[ -8  21  17   9  24 -23 -51 -11  41   7  11  32  -4  29   4   8  22] = q144
[  1  14  21   0  14 -20 -56   8  -4  29  11  30 -16   3  38 -12  55] = q172
[  1  14  21   0 -20  14 -56   8  -4  29  11  22 -11   7  32   4  41] = q942
[  4  16  23  -5  25 -19 -56  -3  11  20  24  16   1   6  23  -7  38] = q872
find: [  4  16  23  -5  25 -19 -56  -3  11  20]
q872
find: [  8  -4  29  11  22 -11   7  32   4  41]
q942
find: [  0  14 -20]
q172
find: [  1  14  21   0  14 -20 -56   8  -4  29  11]
q172
find: [ 29  11  30 -16   3  38]
q172

[ 51 -43  35  -7 -58  19  39  -6   9  23  20 -21 -16 -43  16  52  46   2
  47  37  -5 -14 -19  27  -3 -42 -37 -54  34 -45  12 -20  39   8 -39 -25]  q994
[-11  23   3 -16   4 -27  -9  20 -23  -2  14 -10 -17  -4 -16 -11 -24 -27
 -14   1 -20  23 -18 -15 -22  -5  20  18 -25  -5 -26  20 -25  18 -13  24]  q636
[ 10  23  20 -21 -14 -20  22 -29  30 -48 -12 -37  34 -23  38  -6   9   1
  13   7 -25 -18 -18  33 -21  33 -34  16  -9 -20 -17 -35 -20 -12  11 -25]  q141
[ 18 -27   3  13  -8  29  11 -18  22   9 -11  13  13   5  14  18  27  28
  15   0  23 -22  20  15  25   0 -19 -24  32   4  30 -19  31 -16  11 -22]  q458
find: [-18  33 -21  33 -34  16  -9 -20 -17 -35]
q141
find: [-54  34 -45  12]
q994
find: [-16 -11 -24 -27 -14   1]
q636
find: [-5 20]
q636
find: [ 33 -34]
q141
find: [  9  23  20 -21]
q994
find: [-24 -27]
q636

[ 49  40 -15  22 -36  31 -23  51] : q77
[-15  22 -36  31 -23  48  15 -45] : q883
[-23  36  -3 -31 -31 -40 -46 -39] : q916
find: [49 40]
q77
find: [ 22 -36  31 -23  48]
q883
find: [-15  22 -36  31 -23  51]
q77
find: [-23  36]
q916

[-43  40  53 -21 -31 -47  23 -27  40  42 -38 -18 -18  51  38  30  -4 -53
 -36  52  17 -36  -7  24  44 -36   9 -44 -37 -42  18  55  32  -8   6  16
   8 -29 -16 -42  -7  53  55 -12 -27  46 -37  24  -7 -38]  q831
[-54  19  45  53 -34   5  17 -22 -18 -25 -27  14  -3  48   7 -45 -34 -14
 -46  16 -27 -36  -5  -1  39 -13  46 -27  34  12 -17  16 -39  26 -35  27
  18  21 -49  24   9  29  10 -38 -17 -48  27  50 -10   0]  q361
[ 45   0  28  50  39 -53  -8 -26  -2  27  27  21  37 -15  47  25   4  37
  16  42   5 -11 -32 -49  13 -10  35  22 -26 -26 -34 -35  14   2  25 -51
 -23 -42   9 -26   5 -10 -33 -35 -17 -37 -21   4  33  19]  q148
[-50  27  50 -10  39 -53  -8 -26  -2  27  27  21  37 -15  47  25   4  37
  16  42   5 -11 -32 -49  13 -10  35  22 -26 -26 -34 -35  14   2  25 -51
 -23 -42  11 -45  43  41 -19  10 -23 -55 -22  36  -1   7]  q718
[  6  -7  24   8 -18  49  23 -21  42  -7   3 -23  42  16  28  23  54   8
  38  14  23  14  14  40  32 -46 -43  26  11  32 -54 -18  15  19 -49  26
  52 -26  46 -18 -48 -33  22 -30  30  11 -51 -13  42 -12]  q515
[  6  -7  24   8 -18  49  23 -21 -21  -7   3 -23  42  16 -43  23  54   8
  38  14  23  14  14  53  32 -46 -33  26  11  32 -54 -18  15  19 -49  26
  52 -26  46 -18 -48 -33  22 -30  30  11 -51 -13  42 -12]  q674
find: [-48  27  50 -10]
q361
find: [-31 -47]
q831

[-2  4 23 17  3 13 13 23 10 29 54 26 26] -> q647
[-2  4 17  1 11 15 15  1  3 10  2 -7 -8] -> q19
[ 9  5  3  1  3  1 10  2 15 15 11  9 10] -> q304
find: [ 4 17  1]
q19
find: [-2  4 17  1 11]
q19
find: [13 13 23]
q647
find: [ 1  3  1 10  2 15 15 11]
q304
find: [10 29 54 26 26]
q647
find: [ 9  5  3  1  3  1 10  2 15 15 11  9 10]
q304

[-14 -30   1 -19 -25] -> q533
[ 31   3 -45  -1  -5] -> q799
[-18 -33   3 -21  -9] -> q7
[ 22  -3 -16  21 -38] -> q351
[ 38   7 -27  30  -7] -> q278
[ -7 -24  -1 -12 -38] -> q126
[-20 -33   3 -10  20] -> q460
[-20 -29   3 -10  20] -> q21
[ 12 -10 -10  11 -45] -> q370
[  2 -17  -5  -1 -45] -> q949
find: [ -5  -1 -45]
q949
find: [-20 -29   3 -10  20]
q21

[ 0 11  5 10 -4  6 21 -2] -> q668
[-23  16   3  30 -21  -3 -33  22] -> q73
[ 16   3 -23  30 -10  22 -33  -3] -> q224
find: [ 22 -33  -3]
q224
find: [ 30 -21  -3]
q73
find: [  3 -23  30 -10  22 -33  -3]
q224
find: [-23  16   3  30]
q73

[ -8  -5   0  44  -7 -17   9   9  -1 -11] -> q477
[ 8 22 -4 44 -7  8 -5  7 -9  2] -> q246
[  0  -5   2  44   0 -17  -8  16  -7  -3] -> q838
[-10 -10   1  44  -1  -1  16 -10   9  -9] -> q499
[-10 -13   3  44   4  -2   9  -9  10  -8] -> q428
[ -3  13  -3  44 -10  -8  12   7  -5 -10] -> q459
[ 8 11 -3 44  0 14 -6 -8 -1 10] -> q487
[ -6  -1  -1  44  -8 -17   6  12  -4 -10] -> q285
[-10 -13   7  44   6 -13   3  -8  10  -1] -> q591
[  7   2   0  44   2  -3 -11  14  -9   9] -> q685
find: [-8 -1 10]
q487
find: [-8 16]
q838
find: [-10 -13   7  44   6 -13   3  -8  10  -1]
q591

[-1 -1  0  1  0  4  0  0 -2  0 -1  4  2  0 -1  1  0 -2 -1  3 -1  0]  q610
[-3  0  2  4  1  2  4 -3  1  6  5  8  5 -4  2 -4  5 -5 -3  3 -2  1]  q260
[  7   7 -12 -30   6 -15 -13  11  20 -11  14 -22 -12 -22  -9 -10  -5  11
  11 -29   7  -2]  q810
[-4 -3 18 -2  6  4  4 -2 -5  5 -4  6  5  8  5  2  1 -4 -3  9 -3  1]  q271
[ 11   9 -18 -42   5 -21 -19  16  32 -17  18 -27 -18 -32 -14 -10  -7  18
  18 -44  10   1]  q635
[ -6  -4   6  18  -2  10   8  -6 -15   8  -9  12   8  12   6   6   4  -6
  -8  17  -5   1]  q684
find: [-18 -32 -14 -10  -7]
q635
find: [-2 -1  3 -1  0]
q610
find: [ 1  2  4 -3  1  6  5  8  5 -4  2]
q260
find: [ 6 18 -2]
q684
find: [8 5 2]
q271
find: [-5  5 -4  6  5  8  5  2  1 -4]
q271
find: [-11  14]
q810

[-10   0   5  -9   7  -4 -18   0 -13  -4 -15  -7   1   9 -30] : q346
[  0  26   2   1   6  -7   0  13   0   3   4 -15   9  53   9] : q622
[-12   7  -4 -18   6  -7   0  13   0   3   4 -15   3  23   0] : q620
[-10   0   5  -9   7  -4 -18   0 -13  -4 -15  -4  -1   6 -33] : q553
find: [-12   7  -4 -18   6]
q620
find: [-10   0   5  -9   7  -4 -18   0 -13  -4 -15  -4  -1   6 -33]
q553
find: [-10   0   5  -9   7  -4 -18   0 -13  -4 -15  -7   1   9 -30]
q346
find: [  0  26   2   1   6  -7   0  13   0   3   4 -15   9  53   9]
q622

[-1 -4  0  0 17  6  1] = q556
[ -3   0   3   5  34  14 -11] = q888
[-19  -2  -5  -3  20  -2 -25] = q315
[47 22 18 19  9  4  0] = q650
[58 23 39 19 -5 -2 43] = q733
[-13   8  21   0  -8  -8 -11] = q658
[24 10 18  9  0  4 19] = q775
[  3   4  10   5  43  -6 -14] = q905
[-24 -16 -24  -3   5  12  22] = q235
[-46 -13 -24 -15 -24  -3 -29] = q404
find: [18  9  0  4 19]
q775
find: [-13 -24 -15 -24  -3 -29]
q404
find: [-24 -15 -24  -3]
q404
find: [ 3  4 10  5 43 -6]
q905
find: [22 18 19  9  4]
q650
find: [18  9  0  4]
q775

